128 stands for zero in the data rows.
Here are some points, one per row:
[106, 87, 96, 173, 96, 115, 129, 160, 151, 137, 148, 119, 126, 122, 198, 150, 122, 161, 99, 118, 176, 88, 201, 121, 154, 110, 104, 68, 123, 145, 173, 156]
[158, 139, 102, 118, 118, 138, 96, 138, 96, 119, 136, 143, 190, 107, 100, 117, 114, 124, 119, 120, 134, 105, 165, 95, 122, 119, 165, 137, 117, 88, 92, 126]
[110, 149, 146, 159, 121, 126, 142, 147, 170, 141, 107, 123, 144, 198, 171, 76, 148, 132, 110, 103, 150, 128, 122, 52, 164, 164, 138, 139, 83, 133, 127, 144]
[112, 106, 106, 123, 145, 95, 169, 57, 124, 174, 95, 151, 138, 157, 117, 164, 115, 160, 149, 137, 158, 155, 124, 148, 143, 152, 127, 125, 129, 111, 102, 105]
[147, 108, 158, 131, 150, 111, 120, 115, 88, 110, 135, 117, 116, 130, 126, 133, 142, 133, 128, 126, 113, 109, 116, 119, 127, 114, 120, 139, 106, 161, 114, 151]
[127, 140, 148, 105, 152, 157, 108, 118, 143, 165, 144, 129, 113, 134, 118, 125, 99, 125, 127, 142, 148, 96, 112, 142, 101, 140, 114, 123, 146, 136, 130, 112]
[104, 120, 159, 122, 96, 157, 177, 119, 107, 155, 126, 164, 108, 119, 128, 97, 142, 131, 167, 180, 133, 134, 128, 165, 134, 124, 160, 129, 113, 134, 127, 110]
[118, 89, 112, 148, 122, 150, 136, 150, 163, 102, 109, 142, 137, 119, 171, 114, 109, 80, 140, 96, 142, 132, 124, 143, 181, 120, 118, 123, 124, 161, 156, 104]
[100, 143, 133, 128, 106, 109, 112, 90, 146, 93, 97, 153, 115, 129, 115, 151, 140, 107, 116, 113, 96, 106, 127, 139, 118, 109, 162, 110, 129, 105, 142, 142]
[108, 138, 113, 130, 125, 168, 107, 116, 129, 103, 123, 128, 78, 104, 146, 124, 151, 155, 126, 103, 107, 142, 140, 120, 130, 136, 121, 139, 135, 114, 90, 131]
[145, 133, 124, 165, 121, 120, 135, 116, 171, 132, 91, 88, 157, 121, 111, 150, 71, 170, 169, 149, 102, 176, 177, 154, 141, 142, 111, 170, 127, 119, 146, 151]
[99, 124, 132, 107, 98, 142, 119, 117, 138, 84, 110, 128, 100, 130, 131, 120, 111, 130, 115, 105, 109, 132, 120, 138, 139, 139, 111, 123, 150, 121, 110, 128]
[222, 131, 127, 95, 233, 117, 167, 118, 131, 124, 211, 102, 100, 153, 122, 129, 127, 115, 104, 131, 90, 126, 154, 155, 136, 140, 173, 92, 128, 211, 127, 195]
[156, 135, 117, 207, 141, 112, 114, 178, 207, 156, 120, 132, 147, 97, 220, 157, 134, 99, 118, 108, 189, 118, 126, 156, 190, 99, 124, 162, 87, 130, 170, 130]
[217, 123, 155, 97, 164, 111, 144, 102, 115, 98, 183, 125, 119, 148, 140, 139, 131, 115, 100, 155, 105, 114, 116, 109, 128, 116, 113, 146, 115, 170, 152, 112]
[118, 105, 154, 111, 135, 137, 90, 108, 105, 136, 125, 102, 129, 132, 133, 144, 143, 123, 144, 108, 109, 110, 122, 118, 127, 106, 143, 128, 106, 132, 101, 120]
[124, 138, 99, 144, 112, 190, 118, 144, 88, 112, 120, 172, 146, 142, 96, 172, 124, 137, 143, 115, 111, 117, 138, 92, 91, 136, 147, 139, 114, 159, 159, 127]
[115, 144, 102, 128, 128, 158, 141, 126, 121, 109, 119, 78, 140, 132, 103, 119, 96, 132, 127, 90, 122, 131, 111, 95, 137, 67, 124, 118, 109, 111, 143, 78]
[182, 118, 158, 114, 161, 107, 128, 122, 98, 97, 163, 128, 124, 140, 126, 150, 133, 126, 113, 157, 105, 104, 109, 119, 130, 129, 102, 155, 102, 157, 146, 127]
[157, 111, 163, 181, 117, 117, 135, 106, 149, 144, 91, 114, 122, 97, 147, 105, 101, 156, 133, 145, 136, 162, 169, 145, 94, 129, 155, 154, 182, 116, 148, 118]
[139, 114, 111, 170, 127, 155, 112, 124, 131, 100, 128, 105, 157, 128, 144, 113, 175, 140, 150, 140, 105, 109, 165, 143, 132, 132, 91, 76, 126, 75, 171, 138]
[125, 117, 71, 125, 111, 76, 184, 149, 111, 164, 126, 153, 90, 168, 148, 129, 120, 129, 150, 99, 89, 113, 102, 135, 90, 126, 120, 150, 112, 86, 99, 111]
[137, 130, 149, 86, 138, 134, 102, 112, 101, 171, 141, 135, 119, 94, 126, 127, 121, 107, 119, 128, 116, 119, 134, 90, 129, 144, 101, 138, 121, 136, 146, 158]
[130, 106, 122, 112, 119, 137, 138, 151, 147, 136, 106, 132, 128, 123, 144, 167, 152, 149, 113, 125, 121, 164, 106, 134, 129, 129, 128, 129, 149, 113, 106, 114]
[84, 123, 151, 154, 141, 118, 136, 117, 118, 168, 151, 135, 106, 105, 86, 89, 141, 146, 85, 152, 129, 148, 112, 156, 146, 93, 129, 139, 100, 136, 119, 95]
[110, 160, 156, 103, 109, 133, 179, 132, 143, 146, 97, 157, 126, 92, 104, 121, 118, 116, 142, 162, 96, 132, 148, 127, 120, 131, 104, 59, 92, 133, 71, 114]
[120, 115, 168, 101, 146, 101, 107, 144, 91, 113, 113, 94, 134, 123, 122, 140, 131, 114, 152, 116, 134, 107, 126, 115, 118, 124, 131, 120, 118, 135, 115, 123]
[105, 118, 156, 107, 157, 149, 115, 130, 133, 134, 141, 136, 108, 131, 121, 116, 117, 139, 141, 129, 150, 103, 123, 145, 100, 140, 144, 118, 136, 136, 125, 98]
[109, 178, 130, 122, 128, 98, 92, 140, 159, 141, 153, 162, 121, 142, 135, 96, 159, 129, 172, 140, 158, 213, 162, 147, 105, 84, 94, 128, 141, 148, 137, 134]
[100, 123, 123, 105, 107, 134, 138, 105, 130, 136, 127, 132, 117, 115, 91, 150, 164, 138, 139, 117, 129, 137, 122, 136, 158, 172, 139, 131, 134, 114, 121, 120]
[79, 116, 153, 129, 137, 125, 103, 178, 122, 148, 143, 119, 135, 170, 114, 125, 125, 107, 106, 118, 116, 140, 150, 180, 99, 126, 129, 141, 129, 150, 130, 117]
[173, 122, 141, 149, 140, 121, 124, 119, 145, 151, 178, 83, 126, 149, 73, 117, 136, 139, 142, 115, 131, 112, 70, 148, 124, 124, 136, 101, 161, 193, 108, 182]
[123, 76, 130, 131, 119, 111, 134, 161, 187, 110, 123, 129, 132, 118, 113, 128, 147, 139, 153, 146, 99, 139, 132, 96, 136, 104, 137, 134, 151, 93, 169, 135]
[144, 167, 99, 103, 93, 96, 126, 127, 138, 120, 142, 112, 111, 119, 111, 128, 152, 168, 140, 80, 135, 120, 141, 156, 113, 218, 141, 124, 117, 110, 156, 80]
[141, 112, 142, 124, 129, 115, 152, 132, 147, 163, 113, 141, 196, 100, 165, 145, 129, 175, 70, 116, 139, 215, 88, 156, 107, 159, 121, 101, 154, 116, 117, 114]
[117, 134, 93, 110, 122, 129, 118, 142, 108, 85, 120, 168, 168, 112, 107, 101, 121, 149, 120, 134, 127, 70, 149, 119, 140, 121, 143, 172, 162, 126, 101, 130]
[106, 130, 110, 182, 128, 125, 104, 164, 142, 109, 153, 140, 143, 126, 169, 112, 118, 71, 152, 133, 130, 146, 107, 90, 172, 182, 138, 109, 133, 135, 113, 116]
[135, 115, 149, 105, 126, 119, 104, 110, 88, 142, 141, 119, 127, 109, 125, 121, 123, 115, 118, 126, 110, 117, 114, 105, 133, 136, 102, 146, 118, 147, 140, 151]
[124, 142, 92, 99, 107, 129, 168, 134, 101, 148, 76, 107, 131, 129, 127, 101, 174, 101, 143, 110, 116, 102, 112, 146, 122, 122, 105, 149, 150, 123, 112, 130]
[111, 118, 53, 92, 111, 122, 94, 134, 123, 110, 102, 93, 113, 117, 150, 123, 125, 123, 117, 186, 149, 136, 99, 112, 103, 140, 163, 114, 87, 126, 117, 142]
[106, 189, 182, 139, 124, 164, 157, 170, 129, 145, 142, 143, 152, 140, 165, 125, 97, 158, 145, 156, 146, 171, 85, 184, 150, 91, 152, 136, 134, 93, 143, 167]
[129, 174, 119, 133, 107, 133, 97, 132, 111, 149, 101, 117, 104, 163, 116, 156, 115, 125, 109, 176, 133, 128, 129, 124, 172, 105, 121, 121, 184, 118, 120, 82]
[184, 98, 120, 118, 93, 149, 106, 128, 87, 100, 127, 152, 140, 139, 78, 116, 100, 92, 107, 103, 185, 142, 158, 108, 126, 123, 138, 128, 105, 66, 100, 147]
[137, 128, 127, 131, 158, 153, 112, 110, 139, 156, 154, 130, 110, 141, 116, 130, 101, 132, 127, 128, 131, 96, 94, 132, 100, 118, 100, 132, 145, 146, 119, 141]
[117, 151, 109, 150, 117, 116, 104, 90, 123, 107, 96, 147, 110, 125, 120, 111, 131, 106, 110, 121, 92, 124, 135, 118, 109, 120, 152, 106, 147, 101, 170, 140]
[92, 144, 109, 134, 116, 134, 185, 95, 132, 86, 154, 101, 147, 122, 114, 159, 151, 69, 103, 139, 149, 117, 129, 97, 90, 128, 122, 165, 157, 116, 102, 130]
[116, 136, 147, 113, 167, 106, 134, 138, 92, 90, 118, 137, 116, 106, 112, 134, 121, 129, 142, 122, 164, 110, 121, 90, 105, 133, 105, 131, 129, 131, 137, 138]
Along one direction, these points spread out more than along any other. Take the direction at right angles to it along which they spread out most. Go by this last direction. For each point below, how far along it does it lie, from 0 to 99? 50 is the average, and the first point above lies past it. One standard deviation of the points above along it is 16.
[184, 98, 120, 118, 93, 149, 106, 128, 87, 100, 127, 152, 140, 139, 78, 116, 100, 92, 107, 103, 185, 142, 158, 108, 126, 123, 138, 128, 105, 66, 100, 147] -> 31
[124, 142, 92, 99, 107, 129, 168, 134, 101, 148, 76, 107, 131, 129, 127, 101, 174, 101, 143, 110, 116, 102, 112, 146, 122, 122, 105, 149, 150, 123, 112, 130] -> 31
[137, 128, 127, 131, 158, 153, 112, 110, 139, 156, 154, 130, 110, 141, 116, 130, 101, 132, 127, 128, 131, 96, 94, 132, 100, 118, 100, 132, 145, 146, 119, 141] -> 56
[110, 149, 146, 159, 121, 126, 142, 147, 170, 141, 107, 123, 144, 198, 171, 76, 148, 132, 110, 103, 150, 128, 122, 52, 164, 164, 138, 139, 83, 133, 127, 144] -> 64
[137, 130, 149, 86, 138, 134, 102, 112, 101, 171, 141, 135, 119, 94, 126, 127, 121, 107, 119, 128, 116, 119, 134, 90, 129, 144, 101, 138, 121, 136, 146, 158] -> 49
[125, 117, 71, 125, 111, 76, 184, 149, 111, 164, 126, 153, 90, 168, 148, 129, 120, 129, 150, 99, 89, 113, 102, 135, 90, 126, 120, 150, 112, 86, 99, 111] -> 34
[100, 143, 133, 128, 106, 109, 112, 90, 146, 93, 97, 153, 115, 129, 115, 151, 140, 107, 116, 113, 96, 106, 127, 139, 118, 109, 162, 110, 129, 105, 142, 142] -> 35
[104, 120, 159, 122, 96, 157, 177, 119, 107, 155, 126, 164, 108, 119, 128, 97, 142, 131, 167, 180, 133, 134, 128, 165, 134, 124, 160, 129, 113, 134, 127, 110] -> 43
[217, 123, 155, 97, 164, 111, 144, 102, 115, 98, 183, 125, 119, 148, 140, 139, 131, 115, 100, 155, 105, 114, 116, 109, 128, 116, 113, 146, 115, 170, 152, 112] -> 71
[173, 122, 141, 149, 140, 121, 124, 119, 145, 151, 178, 83, 126, 149, 73, 117, 136, 139, 142, 115, 131, 112, 70, 148, 124, 124, 136, 101, 161, 193, 108, 182] -> 72
[127, 140, 148, 105, 152, 157, 108, 118, 143, 165, 144, 129, 113, 134, 118, 125, 99, 125, 127, 142, 148, 96, 112, 142, 101, 140, 114, 123, 146, 136, 130, 112] -> 52
